Rotation paths and how fast each direction turns (degrees each step)
Each turn is a multiple of 5 degrees from 10 to 175, or 0.
Each row of a path follows its step; steps can be skipped.
Path 1:
step 0: [ -1  -4  -6 -17   7  14 -15 -20  10  26   0   4   0  -1   0   6   6  10
  17  -7  -3  -1 -19  10  15   2   5  11 -11  -3  10]
step 1: [ 12  -7  -7  10  18  -3  -3  -1  -9  -3   7  -9  -4 -12  25  -1  24   7
  11   4  -2 -13  22  17 -11   3  -6   1  -1   1  -6]
step 2: [ -4  15  -6   4 -10   9  -9  -4  12   0   9   3   2 -23  -1  30   7 -12
  -3  -1  10   6   0   1  11  16 -10  19  -4 -13  -1]
step 3: [  8   4 -18 -21  17   8   8 -13  12  -9 -11  12   4   0  10 -11  22  -1
   7 -13   0  -3  -1   8  17  -1  -8 -12 -11   1  -3]
step 4: [ -2 -18 -16   1   9   8  -1  -3   4  -2  16  -1   0  -9  11  11   6 -18
  13  21  13   7  10  -8 -15   7  17  10  -9   5 -13]
step 5: [ 15  17   1   0  -4  15  -2  -6   8 -11   5   3  12  -1   2   9   4   6
  17  -1  -4  -2  -7  13  19  -7  11  23 -15  -1  22]
step 6: [ 10  -1 -11 -15   1   5   3 -13  -2   7  -6 -16 -10  -7  28 -14   2   7
   4  -4  24  -2  13  12   2  13  -5   5  -1  14  -9]
step 7: [  4  16   1   4  14  20 -14  15   7   1  22   6   4 -17  12  15  -4 -16
 -11   1   5 -10   0   2  -1   5  10  -4 -17  -6  -2]
step 8: [ 19   7  -8   3  -2   8  -5 -19   8 -27 -20   0  16   7   7  -3   2 -19
   4  -2   6   9   3  13  11  -1 -15   3  -4   7  -5]
step 9: [-17  -9  -3 -22   4   8   1  10   3  -6   8  -7   3  -1  18  -6  -2  -3
   4   3  17  12   8 -21   4  11   6   1 -25  13   6]
step 10: [ 16  15  -5   3  10  12 -10  -9  -8  -9   7  -1   5   4   7  12 -19   7
   8   6   0   2  -4   9   6 -26  23   1 -15   4 -11]
Speeds:
[-1  1  4  5 -4 -3  3  2 -2 -7 -1 -4  3  1  0  3  4 -3  0  1 -1  4  5  0
  2  2 -6  9 -1  2  9]
110
[ 4 -8 -4 -2 -3  3  1  0  3 -3  0  1  5  1 -5 -1  6 -4 -9  0 -2  2  1 -9
  3 -4 -2 -1 -4  0 -5]
70
[-3  3  0 -2 -2  0 -5  1  3  1  5  5 -6  1 -6  5 -6 -4 -1  3 -3 -4  3  4
  6 -6 -2  5 -1  5 -1]
140
[ 7 -1  7  3  4 -5  5  0  1 -6 -2  2 -1 -2 -2  0  2  4  4 -2  5 -1  4  5
  2 -9  0 -3 -1  1 -6]
160
Path 2:
step 0: [  5  15 -20   8   4  -1 -16  -6   7  11 -14  -4   8  -7 -10   1  -7   2
   2 -12   3   3   0   1 -15   5  14  10  11   0 -30]
step 1: [ -3  -8  -3  -5   8 -22 -13  -9  -3   0   3   5  12   4  19  14   1  20
   5  11 -18  -3 -18   2   1   7   6  14   3 -10  -9]
step 2: [ -7  -5 -19 -14   0  10 -10   6  -7  13   6 -14  14   6   2   7  -5   7
  24 -12   7 -22   2  -1  12  -2  -7   9   4  -2   7]
step 3: [  5   1  -9   8   5  -5  -1  -7 -11 -16  -5  -3   7 -11 -25  -8  13  15
  19 -13   3  -7   3 -14  -1   5  18   1   5 -10 -12]
step 4: [  6 -18  -6 -10  19  -1  -2 -11 -16  -6  17  11   0 -18  -2   2  -3  22
  -3  -4  -5   3 -18   3  -2   8 -13  10  -4   8  -1]
step 5: [ -7   2 -28   0   7  21  -3  13  11  12   4  16 -11  -8   1   7   8  12
   7 -16   0  -9  -2  -1   4   2 -12  -4   8 -13   4]
step 6: [ -1   6  -3  11  16  19 -17 -17   9 -29  -9   0   8  -3   5   0  13  15
   6   3   1   3   6  -2   5   1   3 -12  -2 -14  -3]
step 7: [  9  -4   5   2  10   8 -25 -21  -1  14   7  -6   2 -14   4   9 -13  15
  -7 -13   3   3   8   9   0  -1 -14  -2   2  13 -16]
step 8: [ -6   4  -9  10  -2 -15 -12  -1  16  18  -6  -4 -17  -9  -2  20  13  12
  10  -7 -17   1  -3 -11   6  -8  -7  -1   8 -15  -8]
step 9: [ -1  -6   3  -7   7  -2 -13  -1  -1 -19 -13 -21  17  -8  12   3   3   2
  15   1  -6  -3  -9  -9  20  -3 -22  -4  -8  -5   0]
step 10: [ 13  -9   1   2   1   1  -2   5  -3   6   7  -5  15 -15 -13  -7  -7  -2
  10 -21  -8 -10  18  -7   5   0 -14 -11  17   9 -19]
Speeds:
[-1 -8  2 -3  3 -1  4  6 -5 -2  1  1 -2 -8 -9 -5 -4 -4  4  1  0 -1 -5 -1
  1 -1 -1 -4  1 -4  3]
55
[  1   4   0   3   0   4  -1  -1   0  -9 -10  -4   2  -2  -2  -1   0  -6
   0  -3   7  -1  -3  -4   0   7   1   2  -3   1  -3]
115
[ 1  1 -4  1 -7 -2  1  4  7  4  0  4 -3 -1 -4 -1  2  0  2 -2  6 -5  3 -5
 -7 -2  1 -4  3 -2 -7]
140
[-1  0  6  2  7  2 -8  3  4  1 -3 -4 -4 -1  2  4 -3 -3 -3  2  2  1 -4  4
 -1 -9  4 -2  3 -4 -5]
45
[  3 -10  -1   1  -2   7   1  -2   0   4  -2   1  -3   2  -1   8  -3  -5
  -1  -3   0  -2   2  -2   2   4   0   3   8   5   3]
135
[ 3 -2  2 -2  2  6  2 -7  0  6  4 -8  0 -3 -4 -7  5  0 -2  4  0  0  3 -4
  1  1  7 -1 -1  2 -5]
100
[ 9 -4 -5  0 -3  3 -4  0  1  2  0 -2  4 -2  3 -2 -3  1  2  4  7  4 -4 -1
 -4 -6 -4  1 -5  4  5]
145
